[[-21   2   0  10   6  -7   5]
 [ 19  27 -32 -12   7   9   0]
 [ 23   6 -15 -19  13  14  -1]]
->
[[  2   0  10   6  -7   5 -21]
 [ 27 -32 -12   7   9   0  19]
 [  6 -15 -19  13  14  -1  23]]

[[ -2 -20  14   7 -16 -18  28   9]
 [-30   2   0  15   6   2  -1 -20]
 [  5  -2 -33   2  -7  -4 -26   7]]
->
[[-20  14   7 -16 -18  28   9  -2]
 [  2   0  15   6   2  -1 -20 -30]
 [ -2 -33   2  -7  -4 -26   7   5]]

[[ -7 -27 -19   2  -4]
 [  6  18  -3 -20  23]
 [ 15  -6  16   8  -4]
 [ 10 -19   9  13  -8]
 [  5  35  -3 -28  26]
 [  7 -22   4  11  -5]
 [  1  30   2 -24  14]]
->
[[-27 -19   2  -4  -7]
 [ 18  -3 -20  23   6]
 [ -6  16   8  -4  15]
 [-19   9  13  -8  10]
 [ 35  -3 -28  26   5]
 [-22   4  11  -5   7]
 [ 30   2 -24  14   1]]

[[  6 -41 -22 -13 -17   8  25  -8  18  -4]
 [-40  16  -1  23   2   0 -22 -15  27  10]
 [-16   5  21 -14 -18 -22 -23  10 -14 -17]
 [ -5 -27   6 -23   2  17  -2  19  28  -8]
 [ -5 -41  -8 -14   1   9  -2 -14  -6   1]
 [  6 -28  17   9  36   5  14   0 -14  19]]
->
[[-41 -22 -13 -17   8  25  -8  18  -4   6]
 [ 16  -1  23   2   0 -22 -15  27  10 -40]
 [  5  21 -14 -18 -22 -23  10 -14 -17 -16]
 [-27   6 -23   2  17  -2  19  28  -8  -5]
 [-41  -8 -14   1   9  -2 -14  -6   1  -5]
 [-28  17   9  36   5  14   0 -14  19   6]]

[[ 10   4  -3  -6  -5  13  11   6  -2   0]
 [ -5  17  11 -22  -4 -15  -7 -22  14  -9]
 [ -9   0  -4 -20 -10  -7  -2  -5   1 -14]
 [ -2   6  17 -11   4  -7  -3 -22  14  -7]
 [  1 -14  29   6   2 -25 -13 -10  -6 -12]
 [ -5  14 -29 -36  -8   9  11  -4  18   4]
 [  6  -4  -8   5 -10 -12  -4  19 -17   3]
 [-13   1  19  -8   3 -14 -11 -24   9 -16]
 [-13  18  -7 -32   9  13   8 -33  38   0]]
->
[[  4  -3  -6  -5  13  11   6  -2   0  10]
 [ 17  11 -22  -4 -15  -7 -22  14  -9  -5]
 [  0  -4 -20 -10  -7  -2  -5   1 -14  -9]
 [  6  17 -11   4  -7  -3 -22  14  -7  -2]
 [-14  29   6   2 -25 -13 -10  -6 -12   1]
 [ 14 -29 -36  -8   9  11  -4  18   4  -5]
 [ -4  -8   5 -10 -12  -4  19 -17   3   6]
 [  1  19  -8   3 -14 -11 -24   9 -16 -13]
 [ 18  -7 -32   9  13   8 -33  38   0 -13]]

[[20  5 18]
 [33 -1 22]
 [34  3 26]
 [14 -2  8]
 [31 -1 22]
 [16 -2  7]
 [18  4 17]
 [34  3 26]
 [16 -1  7]
 [23  5 20]
 [33 -1 21]]
->
[[ 5 18 20]
 [-1 22 33]
 [ 3 26 34]
 [-2  8 14]
 [-1 22 31]
 [-2  7 16]
 [ 4 17 18]
 [ 3 26 34]
 [-1  7 16]
 [ 5 20 23]
 [-1 21 33]]

[[  4   6  12   9  -8]
 [-12  37   7  17  34]]
->
[[  6  12   9  -8   4]
 [ 37   7  17  34 -12]]
---
[[ 10 -11 -17 -13  14   9 -27  38]
 [ 15   3   3 -14 -20  17 -14 -19]
 [ 14  14   6 -26 -21   5 -16 -19]
 [ -6   2  30  12 -13  25 -10   2]
 [ -4   6  21 -23  19 -24   1 -26]
 [  3  10  -6  -5  19   4 -33  11]
 [ 23 -22   5   1  10  21 -20  33]
 [ 22 -11  13   6  14  29 -19  18]
 [  0 -14 -17 -21  12  16   8  38]
 [-22  17  -1 -30  19 -10 -36 -41]]
->
[[ 10 -11 -17 -13  14   9 -27  38]
 [ 14  14   6 -26 -21   5 -16 -19]
 [ -4   6  21 -23  19 -24   1 -26]
 [ 23 -22   5   1  10  21 -20  33]
 [  0 -14 -17 -21  12  16   8  38]]

[[  7 -29  15   6   2  14  12 -19   9]
 [ -7  16   7 -12 -20   6  -2   0 -18]
 [-15  12 -10  23   9 -12 -14  12  25]
 [ 10 -26   9  30   0  -4  20 -31 -13]
 [  0 -15   4  -2  -1  14 -16  21   9]
 [  5   3  11  -9  -2   8  -4 -10 -11]
 [ 14   2  -4  -5  -3 -11 -30   1  -8]
 [ 13  -7   2   0   4   4  14  -6 -11]]
->
[[  7 -29  15   6   2  14  12 -19   9]
 [-15  12 -10  23   9 -12 -14  12  25]
 [  0 -15   4  -2  -1  14 -16  21   9]
 [ 14   2  -4  -5  -3 -11 -30   1  -8]]

[[ -6   2  10]
 [  1  -8  -2]
 [  6  -1   4]
 [ -2  -4  10]
 [  1  -4   3]
 [  3  29 -33]]
->
[[-6  2 10]
 [ 6 -1  4]
 [ 1 -4  3]]

[[-31  13  -5  16]
 [  2   8  12 -24]
 [  2  17 -28  11]
 [ 11 -33  26   1]
 [ 18   2  14 -34]
 [ 18   1  13 -34]
 [ 15 -35  23   1]
 [  9 -32  27   1]
 [ -1   8 -28  22]
 [-27   5   0  15]]
->
[[-31  13  -5  16]
 [  2  17 -28  11]
 [ 18   2  14 -34]
 [ 15 -35  23   1]
 [ -1   8 -28  22]]

[[  1 -13  -5]
 [  0 -19   2]
 [ 11  36  10]
 [  8 -26 -29]]
->
[[  1 -13  -5]
 [ 11  36  10]]

[[  3  15  11  12  -5]
 [-24  15   6  12  22]
 [ 17   1  29  12   0]
 [  8 -28  40  -4  22]
 [  8   8  17  21  -5]
 [ 12   8   6  21 -21]
 [ -6  22  11  16   6]
 [ -6  -6 -17 -12  11]
 [  8 -28  11   4  11]]
->
[[  3  15  11  12  -5]
 [ 17   1  29  12   0]
 [  8   8  17  21  -5]
 [ -6  22  11  16   6]
 [  8 -28  11   4  11]]

[[  2   5  -6   0 -11   8  -1  -4  -4  15   0]
 [  4  13  41 -10   9 -11 -14  -9   8  -8  13]
 [ -7  -5 -14   0  -1   9   5  13  -4   2   5]
 [ 10  -1   0   2   4 -16  -3 -13  10  -9 -11]]
->
[[  2   5  -6   0 -11   8  -1  -4  -4  15   0]
 [ -7  -5 -14   0  -1   9   5  13  -4   2   5]]
